Each scene shows the same named points in several views, each turned, perhaps mirrored, and shifted as a whole.
A view may leave some points out, and in a few views one point is out of place. Which views, in the order they come, and which point in each? Write no view if none.
Scene 1:
A:
  Moto -2, 5, -9, 1, 3, -7, -17, 10, -2, 2, -1, 6, -6, -6, 4, -19
  fubir -1, 4, -9, 8, 5, -8, -17, 15, 5, 4, -3, 5, -14, -5, 10, -21
  fal -1, 4, -9, 8, 5, -8, -17, 15, 5, 5, -3, 5, -15, -6, 10, -21
  zodo -1, 5, -6, 11, 4, -6, -16, 17, 9, 6, -2, 4, -19, -9, 7, -20
  dal -4, 2, 10, 8, -2, -7, -12, 25, 9, -6, 0, 14, -7, -10, -14, -11
  gakuz -1, 12, -4, 7, 0, -1, -17, 8, 4, 9, 2, 4, -17, -15, -2, -19
  novib -3, 2, 4, 8, 0, -7, -13, 23, 9, -3, -1, 11, -10, -8, -6, -14
  gobes -2, 2, -5, 12, 4, -9, -15, 22, 11, 3, -3, 6, -17, -5, 8, -19
  zur -4, -5, -5, 3, 5, -13, -13, 24, 2, -9, -5, 12, 0, 3, 6, -16
B:
  dal 18, 56, -7, -28, -6, 31, -24, 17, -8, -30, 20, -18, -3, -17, 38, 28
  fal 17, 35, -25, -29, 1, 30, -20, 8, -14, -28, 14, -7, -3, -19, 22, 16
  Moto 20, 37, -26, -26, -11, 30, -19, 8, -9, -28, 17, -1, -2, -17, 28, 19
  Naz 20, 29, -28, -23, -15, 30, -20, 7, -6, -28, 17, 7, -2, -15, 27, 19
  fubir 18, 36, -26, -29, 0, 30, -20, 7, -14, -28, 14, -7, -3, -19, 23, 16
  kobi 21, 44, -24, -25, -16, 31, -19, 11, -6, -29, 20, -4, 0, -17, 33, 22
  novib 18, 51, -13, -29, -4, 30, -23, 14, -10, -30, 18, -16, -3, -18, 33, 25
  gakuz 15, 29, -12, -25, -3, 30, -27, 12, -9, -28, 13, 0, -7, -14, 27, 24
  zur 23, 54, -31, -30, -11, 30, -14, 9, -12, -29, 22, -15, 3, -22, 31, 17
  gobes 17, 41, -22, -31, 6, 30, -21, 9, -17, -28, 14, -14, -4, -20, 23, 17
  zodo 16, 35, -19, -30, 5, 30, -23, 10, -16, -28, 13, -9, -5, -18, 22, 19
C:
  dal -2, 38, 21, 6, 24, 27, -33, 7, 45, -48, 33, 15, 40, 26, -9, -19
  fubir 9, 18, 30, -2, 26, 34, -16, -2, 41, -40, 20, 19, 43, 28, 3, -21
  gakuz 12, 19, 17, 4, 16, 30, -18, -4, 49, -37, 31, 16, 50, 26, 2, -21
  novib 2, 32, 24, 3, 25, 29, -28, 4, 43, -46, 29, 16, 41, 27, -6, -19
  zodo 11, 20, 26, 1, 25, 32, -20, -4, 42, -40, 20, 13, 46, 26, 4, -18
  Moto 6, 18, 27, -3, 21, 33, -12, 2, 45, -40, 28, 26, 42, 30, -1, -26
  kobi 1, 24, 25, -2, 21, 32, -16, 6, 46, -43, 32, 28, 39, 30, -6, -27
  zur -2, 27, 35, -6, 31, 34, -20, 9, 39, -48, 22, 27, 33, 31, -7, -24
  fal 10, 18, 29, -2, 25, 34, -16, -2, 42, -40, 20, 18, 44, 28, 3, -21
  Naz 8, 12, 24, -4, 17, 34, -6, 1, 48, -37, 31, 30, 45, 30, 0, -29
D:
  kobi 19, 7, -18, 8, 3, -18, -16, -5, 1, 6, 2, -17, 10, 6, -18, 2
  zodo 8, 15, -21, 8, -6, -11, -18, -1, 7, 7, -3, 0, 3, -1, -6, -2
  Moto 16, 12, -21, 13, -2, -16, -14, -3, 4, 4, -2, -14, 10, 3, -13, 3
  gobes 9, 14, -19, 5, -5, -9, -20, -2, 5, 10, -4, -3, 3, -2, -6, -7
  dal 16, 2, -13, -5, 10, -16, -25, -7, 1, 14, 10, -2, -2, 7, -19, -3
  fal 10, 15, -21, 11, -7, -12, -16, -1, 6, 6, -5, -7, 7, -1, -7, -2
  novib 14, 6, -15, -1, 5, -15, -22, -5, 2, 12, 5, -3, 1, 4, -15, -4
  fubir 11, 15, -21, 10, -7, -12, -16, -1, 5, 6, -5, -8, 7, -1, -7, -3
  zur 17, 7, -12, 3, 1, -12, -20, -4, -3, 10, -4, -21, 10, 1, -14, -13
  Naz 16, 13, -25, 19, -4, -20, -10, -2, 6, 0, -3, -16, 13, 4, -15, 9
  gakuz 12, 13, -25, 12, -2, -18, -15, -3, 9, 4, 3, 2, 2, 4, -12, 11
E:
  Naz -20, -15, 19, -9, -18, -3, -9, -8, 17, -3, 1, -18, -4, -18, 11, -18
  zodo -9, -15, 21, -14, -15, -15, -20, 8, 14, 6, 5, -18, -3, -15, 16, -5
  dal -4, -10, 1, -1, -22, -21, -21, 11, 10, 12, 15, -15, -10, -4, 7, -20
  fal -10, -18, 21, -11, -15, -12, -19, 3, 16, 2, 3, -17, -4, -16, 15, -5
  fubir -10, -19, 21, -10, -15, -12, -19, 3, 16, 1, 2, -18, -5, -16, 15, -5
  gakuz -15, -8, 19, -18, -17, -12, -12, 4, 12, 8, 8, -18, 1, -15, 13, -16
  novib -5, -13, 7, -3, -20, -19, -21, 9, 12, 9, 11, -16, -9, -8, 9, -15
  Moto -15, -17, 16, -6, -18, -8, -14, -3, 16, -1, 2, -17, -6, -15, 11, -14
  gobes -5, -18, 19, -10, -15, -17, -23, 9, 15, 6, 5, -17, -6, -14, 15, -2
Views that do not fit: no view
